Rotation paths and how fast each direction turns (degrees each step)
Each turn is a multiple of 5 degrees from 10 to 175, or 0.
path 1
[  3   3  13 -15   0  -3  17 -17   7  12 -37  -5 -17  21   6   9  19   9
   0]
[ 13  13 -14   2  11 -15 -11  -9 -16  17 -23  -1 -12  35   3  -1  21  -4
   0]
[ 17  10   7 -11   2 -13  11 -18  16  16 -29  -8 -16  16  -6  21  11  14
   5]
[  2   4   0  -7   6  -7  -4 -11 -17  12 -33  -2 -13  36  10  -9  22  -4
   0]
[ 25  17 -14  -4   9 -18   5 -13   8  17 -19  -4 -16  17  -7  21  19   9
  -1]
[  0  -1  17 -11   0  -9   1 -16  -2  15 -40  -6 -10  35   4   0   8   5
   7]
[ 21  17 -17  -4  13 -11   1 -10  -8  11 -20  -4 -25  20   3   5  30   2
  -5]
[  7   3   8  -8  -3 -14   4 -16  10  23 -35  -1  -1  31  -4  19   6   8
   5]
[ 14  11   1  -8  12  -9  -4 -14 -11   7 -26 -13 -31  23   8 -11  22   3
   3]
[ 13  10  -9  -6   1 -11  14 -10   7  21 -30   5  -4  26  -1  25  21   3
  -5]
[  9   6  10  -7   8 -17 -13 -18  -5  16 -28 -15 -20  31   1  -7   5   6
  12]
[ 12  13 -10  -9   5  -2  18 -10   0  10 -30   2 -19  18   5  15  31   4
 -10]
[  9   7   0  -1   5 -21 -12 -15  -3  24 -29  -6  -1  37  -5   6   6   2
   9]
[ 15  12   4 -13   6  -4  13 -17   1   7 -28 -12 -32  14   6   4  23  11
   1]
[  7   6 -10   0   3 -12   0 -10  -8  22 -32   5   2  40   1  12  18  -4
  -2]
[ 22  13   5  -8   9 -17  -2 -19   7  12 -23 -18 -26  16  -5   6  10  13
  10]
[  0   3  -1  -9   0   0  14 -11  -7  14 -37   5  -8  31   9   8  27  -1
  -6]
[ 23  15 -11   2  11 -23 -12 -14   0  19 -18  -9 -16  25  -7   8  11   7
   7]
[  4   4  13 -16  -1  -3  17 -15   6  12 -38  -5 -18  22   4  10  18  10
   1]
[ 14  12 -15   0  11 -15 -10  -8 -15  18 -23  -1 -12  33   2   0  22  -3
  -1]
[ 17  10   5 -11   3 -13  11 -18  16  17 -30  -9 -17  17  -6  21  10  14
   5]
[  1   3   3  -6   5  -6  -4 -11 -17  14 -34  -1 -14  36   9  -9  22  -4
   1]
[ 26  17 -13  -5   9 -16   5 -13   7  17 -22  -6 -16  16  -7  21  19   9
   0]
[  9   6  -5   2   7  -4  -8  -1  -3  -3   8  -7 -11  -5  -1  -7   1   1
   3] => 160
[ -8   6  -4   8  -5   1   1   1   6  -2  -6   3  -7  -5  -4  -2  -3 -14
   8] => 0
[  4   0   4   2  -1  -8  -5  -3   9   5   2  -4   5   0  -8   7 -12   5
   7] => 140
path 2
[-17 -17 -12  14  -9  25   9 -15 -19   0  -1   6 -12  -9 -37 -17  -1  -9
  -9]
[-12 -34   5  -5 -15   7  12 -30 -17   4  -8  14 -22 -11 -18  -1   4  -6
  -5]
[-12 -16  -4 -22  -5   1   5 -37  -5   2  -5  -5 -30  11 -25  -4 -11   3
  -9]
[-39 -18  -8 -15 -12   8   1 -22 -13  11   1  -2 -13  22 -14  -9  -7  13
  11]
[-30 -34 -16   7  -5   9   1  -3   0  -5 -10   5 -12  26 -28  -2  -4  11
   4]
[-11 -35  -5   8 -12   2  27 -12 -17 -13   7  10  -1  27 -21  -5   4   3
  -6]
[ -6 -28  -8  11  13  -1  17 -21 -16   1  19   1 -21  13 -22 -23  10   4
  -7]
[-13 -12 -12   5  -9  18   7 -18 -30   4   9   1 -21  -1 -21 -32  -7  -3
  -3]
[-20 -32  -5   4 -11   6   2 -17 -18   3  -7  20 -31 -15 -14  -8 -13   1
   0]
[-19 -17  -4 -15 -10   1  14 -30  -9  -9  -6  14 -21   3 -28   5 -22   6
 -13]
[-39 -17  -2 -14   4   1  11 -30  -7  10  11   5  -6  12 -24   4   1  13
   1]
[-31 -20 -16   4  -3  20   1 -14  -1   4  -6  -8  -5  21 -37  -7   8   1
   0]
[-13 -40  -2   8 -21  14  16 -13 -17   0  -6   4  -6  19 -17  -6  16  -4
   4]
[  5 -35  -6   2  -1  -2  14 -20 -11  -7   1  -2 -31  24 -17 -19   3   1
  -8]
[-16 -16  -9  -6  -7   2  11 -20 -29   2  14   2 -23  15  -7 -31 -13   9
   2]
[-31 -25 -17   9   3   6  -1  -6 -15  -1   2  16 -25  -3 -18 -16 -20  13
   2]
[-24 -21  -8   2 -11   7  19 -14 -17 -12  -2  22  -6  -2 -31   3 -18   4
 -13]
[-23 -25  -1  -1   9  -1  18 -33  -7   3  10  11 -13   0 -30   6  10   4
  -9]
[-20  -9  -9  -6  -4  19   7 -32 -11  10   3 -12 -11  10 -37 -12  10  -4
  -6]
[-22 -35  -4   0 -21  18   0 -19 -14  14 -12  -3 -19   9 -13  -9  11  -3
  11]
[ -4 -35  -7  -7 -16   1   7 -17  -7 -11 -16   1 -29  27 -17  -8  -9   4
  -5]
[-20 -25  -5 -11  -6  -9  17 -19 -19  -2  14   7 -16  29  -7 -13 -12  20
   2]
[-29 -18 -20  11  11   5   4  -5 -11  -3  13   4 -14  17 -25 -20 -11  16
  -1]
[ 11  -2   3  -4  -6   1  -5  -5  -5   4  -5  -5 -12  -4   7  -9   0  -5
   1] => 60
[-2 -3  2 -7 -6  2 -3 -3  8  3 -8 -9  2 13  0  7  7  0  5] => 45
[ -1  -8  -2   8 -10   7  -4  10   0  -3 -12   6   2  -5  -1   4  -2  -3
   2] => 95
[  0  -8  -2   5  14  -5  -6   1  10   2  -2   0 -11  -3   0   2   5   3
   1] => 160
path 3
[ -4  -3 -28  23   9  17 -18   4  -3  10  -2 -12  -8 -10   9 -25 -15  14
  -6]
[ -3 -10 -14  13  13   8 -12   8   2   2   7  -2  -1 -35  29 -23   8   1
  -4]
[ -3  -7 -23   7   9  25 -13   8  10  13  -5   3  -3   1  16 -32   2  18
 -10]
[-11  -8 -10  14   7  16  -7  10  -6  15   4 -11  -9 -33  12 -25 -12   7
 -10]
[ -5  -3 -30  15  10  12 -19   4   6   1  -3   1 -11 -12  28 -22   8   9
   6]
[  1 -14 -14  12  14  19  -9  10   0  10   6  -2  12 -18  13 -32  -4  14
 -19]
[-16  -5 -14   3   6  21  -7   8   6  17  -4  -1 -21 -21  24 -26   1   9
   1]
[  1  -6 -29  26  11  14 -20   3  -3   4   1 -10  -1 -12  13 -22 -10  12
  -6]
[ -5 -11 -12   5  12  13  -7   9   5   6   5   2   2 -29  30 -29  11   4
  -8]
[ -8  -5 -24  10   7  26 -12   6   7  17  -7  -1 -10  -1  11 -30  -6  18
  -8]
[ -7  -8 -15  19   9  11 -10   8  -6   9   6 -12  -8 -35  18 -22  -9   3
  -7]
[ -2  -6 -27  11  10  14 -18   5  10   0  -3   5  -4  -9  29 -27  12  10
   0]
[ -4 -13 -12   8  11  23  -8  11  -1  17   4  -5   6 -19  10 -30  -9  14
 -19]
[-15  -1 -20   8   5  15 -11   6   5  12  -2  -5 -25 -23  25 -22   0   6
   5]
[  5  -9 -29  24  14  15 -19   6  -1   1   3  -6   8 -12  16 -25  -3  12
 -11]
[-10 -12  -8   0   9  17  -3  12   8  11   4   4  -4 -26  26 -28   8   5
 -10]
[ -8  -2 -26  15   5  24 -16   5   3  15  -6  -6 -14  -4  10 -27 -11  17
  -3]
[ -4 -10 -16  19  12   6 -12   8  -5   4   8  -9  -1 -36  22 -21  -1   2
  -6]
[ -4  -7 -23   6  11  20 -14   8  12   6  -4   7  -5  -4  26 -30  11  14
  -4]
[ -8 -10 -11  11   8  21  -7   9  -4  18   4  -9  -3 -22   7 -28 -15  12
 -16]
[-10  -2 -24  14   8  11 -15   5   3   4  -1  -2 -19 -23  29 -20   4   5
   8]
[  3 -11 -24  18  15  18 -15   8   1   3   3  -3  12 -10  15 -29  -1  14
 -16]
[-14  -7  -8   0   6  19  -3  11   7  17   2   2 -14 -28  23 -29   2   6
  -7]
[  5  -4   3   5   2   0   1   1  -8   2   5  -6  11  -5  -9  -1  -9   1
 -10] => 155
[ -5   5  -3   7  -4  -2  -2  -3  -6   2  -1  -8 -13  -4  -4   5 -10  -2
   7] => 110
[  5  -7 -11   4  -5   7  -1   0   5  11   2  -9  -3  -5   4  -2   8  -1
  -4] => 0
path 4
[  0 -16 -24 -21  13   6  10   7  12  -2   0  -7 -28  -3 -33  10  -8  -6
 -17]
[ 22  -8  -2 -15  25   1   9  14  30  -5   8 -10 -23  -3 -15   9 -10  11
 -10]
[ 21  -7  -1 -16  17 -12   6   4  18   0 -12 -25 -29  17  11  18  -9   9
  -5]
[ -1 -14 -21 -19   3  -9   6  -3   3   3 -17 -20 -38  16  -6  19  -3  -7
 -14]
[  1 -12 -26 -19  11   0  11   8  14  -3   1  -3 -34  -3 -30   9  -2  -4
 -16]
[ 22  -9  -6 -19  27   1   8  14  25  -8   5  -7 -23   0 -16   7 -12  14
  -5]
[ 22  -7  -1 -19  16  -5   5   3  17  -1 -13 -28 -24  16   7  18 -16   7
  -6]
[  1 -11 -18 -15   1 -11   6  -2   8   6 -13 -23 -35  14  -7  22  -2 -11
 -20]
[  2 -12 -25 -15  12  -6  11   8  15   0   2   0 -38  -2 -26   9   3  -1
 -14]
[ 20 -13 -11 -24  30   2   9  13  21  -9   0  -5 -25   0 -16   4 -12  16
   0]
[ 19  -9  -3 -23  17   0   5   3  14  -3 -12 -30 -20  15   1  18 -21   5
  -8]
[  4  -8 -14 -12   1 -11   9  -1  12   5  -8 -26 -34  12  -7  23  -2 -12
 -23]
[  2 -12 -23 -12  12 -10  12   8  16   0   1   2 -44  -1 -20   9   8   2
 -13]
[ 16 -16 -14 -25  29   2   7  13  14  -9  -4  -2 -28   2 -14   4 -12  16
   4]
[ 17 -11  -5 -23  17   4   5   5  13  -4 -12 -31 -16  12  -6  18 -23   2
 -10]
[  9  -5 -10  -9   1 -10   7   2  18   6  -5 -26 -31  10 -10  24  -3 -11
 -26]
[  5 -11 -19 -10  12 -16  12   9  18   1  -1   1 -46   3 -13  10   9   4
 -11]
[ 11 -17 -18 -27  28   1   5   9   9  -8 -10  -2 -30   4 -12   5 -12  14
   6]
[ 14 -11  -8 -25  18   9   4   4  12  -2 -11 -29 -15  10 -13  17 -25  -1
 -12]
[ 13  -3  -6  -8   3  -9  10   3  23   6   1 -26 -29   7 -10  21  -3  -8
 -26]
[  8 -10 -15 -11  13 -19  10   7  19   1  -1  -2 -46   4  -6  11  11   7
  -8]
[  7 -19 -21 -29  25  -1   5   5   4  -6 -14  -4 -32   8 -11   6  -9  12
   6]
[ 11 -12 -12 -26  17  11   6   6  11  -3  -8 -27 -15   6 -20  15 -24  -4
 -13]
[ 3  3  1  7  1 -3  4  5 11  0 11  8 -4 -8 -6 -2  8  2 -5] => 95
path 5
[-27   2   2 -18  -5   4 -23   1   0 -13  17 -11 -23  -2  -9  -6 -18   0
  25]
[-17  10  32  22   0   9 -26  17  -5  11   4  -7 -11 -10  -1  -6   8  16
  10]
[-10   3   2   1  -7   6 -31  13 -19 -19  29   3  17   6  -7 -16 -10   1
  16]
[-22   7   3   4   5   2 -38   5  -1  -8  -7  -8 -29  -8   3  -2  -1 -12
  21]
[-27  -3  17   9   4  10 -11  14 -19   1  26  -8   1 -21  -5  -9 -11  22
  11]
[ -2  11  15  -9 -17   4 -45   9  -1  -6  10  -1  -1   5 -13 -23   1  -2
  13]
[-28   1  13  23   8   6 -20   6 -16 -16  13  -5 -14   7  13   5  -2  -5
  29]
[-16   8  -3  -2   8   7 -36  26  -6   1  11  -2   1 -25 -16  -4 -13  14
   3]
[-20  -4  19   3 -17   2 -27 -10 -16  -7  10  -8  -9  -8   4 -33   4  -5
  16]
[-20  12  20   2   3   8 -24  17   2  -6  21  -9 -13  14 -12  14 -16   9
  22]
[-14   8   7  21   6   6 -37  23 -17  -1   0   6   7 -17   3 -17  12   2
   9]
[-22  -9  -5  -9  -7   1 -25  -5 -11 -23  25 -11  -8  -7  -4 -16 -18  -2
  21]
[-21  13  28   5   5   9 -30  11  -2  12   0 -12 -26  -6  -6  -2  -1  10
  10]
[-17   6  14  12  -9   8 -20  19 -18 -13  29   6  20  -3  -2 -16   2  11
  16]
[ -9   2  -4   0  -1   0 -49   6   2 -14   3  -8 -18   0  -6  -6  -8 -13
  20]
[-36   2  16  12  13  10 -11   7 -24   2  13  -9 -15 -18   5  -3  -8  10
  13]
[-10  11  12 -12 -18   4 -35  19   4  -3  18   1   5 -10 -19 -22  -2  14
  12]
[-15  -1  19  24  -3   4 -33  -3 -15 -13  10  -9 -14  13  10  -9   3 -11
  24]
[-27  13  -3  -2  17  10 -26  26 -12  -4  17   0  -3 -11 -11   9 -18  10
  13]
[-17   0  11   5 -14   0 -33   3  -7  -3   4  -4  -7 -25   1 -34  10   2
  10]
[-18  -1  22   1  -3   8 -22   0  -8 -11  29 -14 -13  16  -6   0 -21   5
  20]
[-18  23  14  11   9  11 -36  28  -9   5  -3   8  -3  -6  -3  -4   9   2
  11]
[-20 -12  -4   7  -9  -1 -24   4 -15 -24  26  -5   4 -16   1 -19  -8  -2
  22]
[  5  -4  -1   7  -4  -2   0   8   5   0   4   2  10 -13  -2  -4   5   8
  -4] => 125
[  0   1   6  10   1  -1  -3  -4  -3   5 -11   0  -4  -3   8  -6  12  -4
  -1] => 160
[ -4   8  -4 -12  -3   2   2   2  -7  -1  -2   9   9   0   0 -11   5  -3
   0] => 130
[10 -1 -9 -5 -2 12  7 -4  3  7  1 -5  3 -1  7  6  7 -1  0] => 0
path 6
[-12 -19  19   0  14  -8  18   6  34  25 -10   2  12 -21  -5   3   5  -1
 -16]
[ -6 -29  15 -15   4  -7  11  20  26  16  -2 -14  10 -20 -18   5   0  -5
 -17]
[-10 -16  20   0   9 -11  11   7  40  23 -10   2  12 -21 -10   7   4   6
 -15]
[ -9 -28  18 -16  11  -6  17  15  23  16  -7 -13   7 -20 -18   1   1  -8
 -20]
[ -6 -17  20  -3   6 -13   5  13  38  17  -8   0  12 -21 -14  11   2  10
 -15]
[-10 -24  21 -11  18  -9  21   8  21  15 -10  -9  10 -18 -16  -2   4  -5
 -21]
[ -4 -19  21  -8   4 -14   2  18  33  13  -7  -6  11 -21 -19  12   1  11
 -16]
[ -9 -18  24  -4  18 -11  22   4  22  16 -15  -4  13 -18 -14   0   5   0
 -20]
[ -3 -23  21 -13   3 -15   5  22  25  10  -8 -10  10 -20 -23  10   2   8
 -17]
[ -8 -16  25   1  15 -14  18   5  28  17 -18   2  16 -19 -13   3   7   6
 -19]
[ -4 -26  22 -13   5 -13  13  20  17   8 -11 -13  11 -19 -25   5   2   1
 -21]
[ -7 -13  27   3   8 -16  12  10  28  15 -17   2  16 -20 -13   7   6  12
 -17]
[ -5 -24  22 -10  10 -13  18  18  11   9 -14 -12  12 -18 -22   1   3   0
 -21]
[ -4 -15  25   3   0 -17   8  16  26  14 -14   0  15 -20 -17   9   7  15
 -16]
[ -6 -22  24  -4  11 -12  25  13   9  14 -19  -9  14 -19 -19  -1   7  -1
 -21]
[ -2 -18  22   0  -5 -16   7  23  21  13 -13  -6  16 -22 -21  11   7  13
 -14]
[ -8 -18  25   3   9 -14  25  10  12  18 -21  -2  17 -18 -13  -1   9   1
 -18]
[ -1 -22  19  -3  -7 -14  10  28  15  13 -11 -10  16 -21 -22   8   4   6
 -17]
[ -6 -16  24  10   3 -14  23  10  18  22 -22   1  20 -19 -12   2  11   5
 -17]
[ -2 -25  18  -5  -6 -11  17  27  11  14 -11 -14  15 -20 -21   4   6   0
 -17]
[ -5 -15  21  11  -3 -13  16  16  22  22 -17   2  19 -21 -10   7  10  10
 -12]
[ -6 -26  14  -2  -2  -9  23  22   7  18 -13 -13  16 -19 -17   1   6  -6
 -16]
[ -5 -17  19  10  -9 -14  10  22  26  22 -11   1  19 -21 -11  10   8  10
  -9]
[  9   6   4   1 -10  -3   2 -11   2  -4   4   3  -3  -7  -7  -1  -2 -12
   1] => 0
[ -3  -4  -9   1  -4   8   0   2   8  11   8  -1  -1  -1   8  -1  -1 -10
   5] => 10
path 7
[ -7  12  12  15 -13  11 -23  -2   1  19   3  31  35  -7  19  -7  -4  13
 -15]
[  7  26   7 -29 -17   8   4   1  -6   6  27  -2   1  19  27  -8 -12  25
 -10]
[ 32  15  16  30  -9 -11  -5 -11   4  17   4  13  13   2  24 -13  10  17
 -13]
[  6  -3  15 -20   0  26  20 -13 -11  22  19   7  23  11   8 -17  -4  14
 -26]
[ 17  25  -5  14 -15 -16   2   0   4  -5  12  23  31   7   9 -11 -26   4
 -21]
[ -9  17  17   3   4   5  31  -6  17  18  18   0   4  28  21 -19  -3  24
  -6]
[ 20   9  -2  20 -10  -7   7 -13  -6  16  37  28   9   3   3 -21   3 -15
 -16]
[-16  -9  14  15   8  17   9   2 -14  -4  17   9  16  23  23 -18 -26  15
 -20]
[-18  30  -2   6 -18  -6 -10  -2  17  15  31  22  12  -9  20 -19  -6  -4
  -7]
[  8   8  12   9  -5   8  -1   2 -21  10  30  10 -15  35  29  -8   0  21
   0]
[  8   2  17  15  -3   5 -17 -12  -2  14  20   6  17 -24  28 -26   3   2
 -24]
[ -5  10   6 -14 -20  24  -7   3 -16  16  11  21  22  22  16   2 -14  24
 -13]
[ 22  34  11   0 -10 -20  -3  -5  10  -2  18  -2   7  -3  31 -18  -9  17
 -15]
[ 16   1  18  10  -8  17  16 -11   0  35   6  15  13  24  14  -9  14  23
 -10]
[ 22  11   5  -9  -2  -3   9 -11 -13  -3  28  13  25  -6   4 -20 -17  -1
 -36]
[ -9  10   7  21 -10   2  17   5  15  10  -2  16  27  27  20  -9 -21  22
 -11]
[  0  31   7  -6   1 -10  18 -14   8  14  44  11  -1   5   7 -25   4  -4
 -10]
[ 14 -14   5  38  -5   6   7   2 -15   9  20  23   8  27  19 -15 -10   2
 -11]
[-29  12  15  -1   8   9  -2  -7   1   4  31   9  21  -9  15 -25 -14   2
 -24]
[  0  19  -7   9 -30   3 -10  11  -2  12  26  28   3  25  27  -4 -12   8
   5]
[  4  17  29  10  11  -1  -7 -13 -10   4  27  -9  -7   1  31 -23   9  20
 -16]
[ 13  -6   3   5 -23  23 -13  -3 -10  30  13  29  23  -1  20 -10   2   4
 -13]
[  3  29  15 -15  -4   0  -7  -4 -14 -11  18   1  18  10  18  -7 -22  26
 -27]
[ 10 -11   4   6   5   3   2  -6  -8   6   3  -1  -6  -1  -2  -4  11  -4
  -2] => 100
[  0   1   3  -4  -5   5 -17   2  -6   2  -1  -2  -4  -6   9   3   5   6
   2] => 35
path 8
[-11  11  12  20 -17  24  -1 -21 -23 -16   5  -4   3 -17   2  -5 -23  20
  13]
[ -5  21  30   5 -10  -5  -3 -15  -1 -29   5 -15  11  -7  13  12 -24  11
  12]
[-19  -4  33  -6 -13 -11  -8   2  -6   1  22 -32   7 -12  15   5 -21  13
   3]
[-15 -19  21 -15 -24  -2   1   8   2   4   1   0  -8 -22  18  23 -20  22
   7]
[-25  -5   8  -9   5   4  12  19   9  -7   5  -2  -5 -29  -5  25  -8  17
  32]
[-20  -2  -3  -4   4  20  10  -4 -22   6  12   5   7 -37  -3   3 -20   7
  29]
[ -1  18   2 -20  -4   8   8 -20 -14 -23  10  15  12 -20   9   8 -23   1
  28]
[-11  14  11 -25  -3  -9  -6  -5 -11 -26  34 -11   6  -8   3 -14 -14   3
  22]
[-18 -11  18 -19 -29  -7  -9   0 -15 -17  18   9 -12  -8  15 -19 -17  17
   7]
[-24  -4  24   0 -15 -17   3  12   7 -28  -4  14 -12  -8   6  -2  -3  24
  26]
[-30 -10  21  19   3  -6  14   6 -17  -2  -2  -5   4 -18   3 -11  -2  22
  32]
[ -4 -10  19   5  -4   4  25 -13 -22  -8 -11   7  20 -17  21   8 -13  13
  26]
[  6  -1  24 -20   8  -3  25   4 -12 -24  12 -18  25 -11  11  12  -6   3
  23]
[ -5 -19  23 -31  -7   5  12  15 -25 -11  17  -8   9 -22   7  -9 -15  -3
  -2]
[-20  -3  22 -33 -11  -3   9  19  -4 -24  -6  23  -5 -20   1   4 -12  -4
   1]
[-43   9  15 -21   8 -10   9  13  -7  -6  -2  13   0 -17 -11 -11   1   1
  21]
[-31   3   5 -18  -4   2  16 -18 -26   7  -9  23   8  -6   7 -16  -3  11
  24]
[ -7  12   9 -21  -3   2  24 -15 -13 -26  -4   5  13  15   7  -3   8  19
  31]
[ -9  -7  20 -13  -7  11  16   3 -29 -23  13 -19  10  10   0 -23   7  17
  10]
[ -6  -8  34  -7 -22  13  13   8 -20 -33 -13   4   0  -2   5  -8  -7  12
 -11]
[-31   9  42  -1   1  -6  11  17  -3 -23 -17  -8   6  -8  -7   2  -2   2
  -2]
[-38  -2  31  -9   2  -1  14  -1 -18  20 -18  -5  14 -13   5   0  -7   3
  -1]
[-19   5  15 -33  -2   5  25  -9  -8   6 -19   5  17   1  11  25  -2   9
  12]
[ -6   3  10  -4  -4 -11 -10   3   5  -1   1   1  -3  -1   1  -4  -6  -7
 -11] => 60
[ -3   6  -3   4  -6  -2  -5  -7  -2  -7   2   4  -5  10  -1 -13   3   7
   4] => 40
[13 -5 -2  2  5 -3 -3 -1  4  7 -6 -2 -7  8 -9 -4 -5 -7  2] => 0
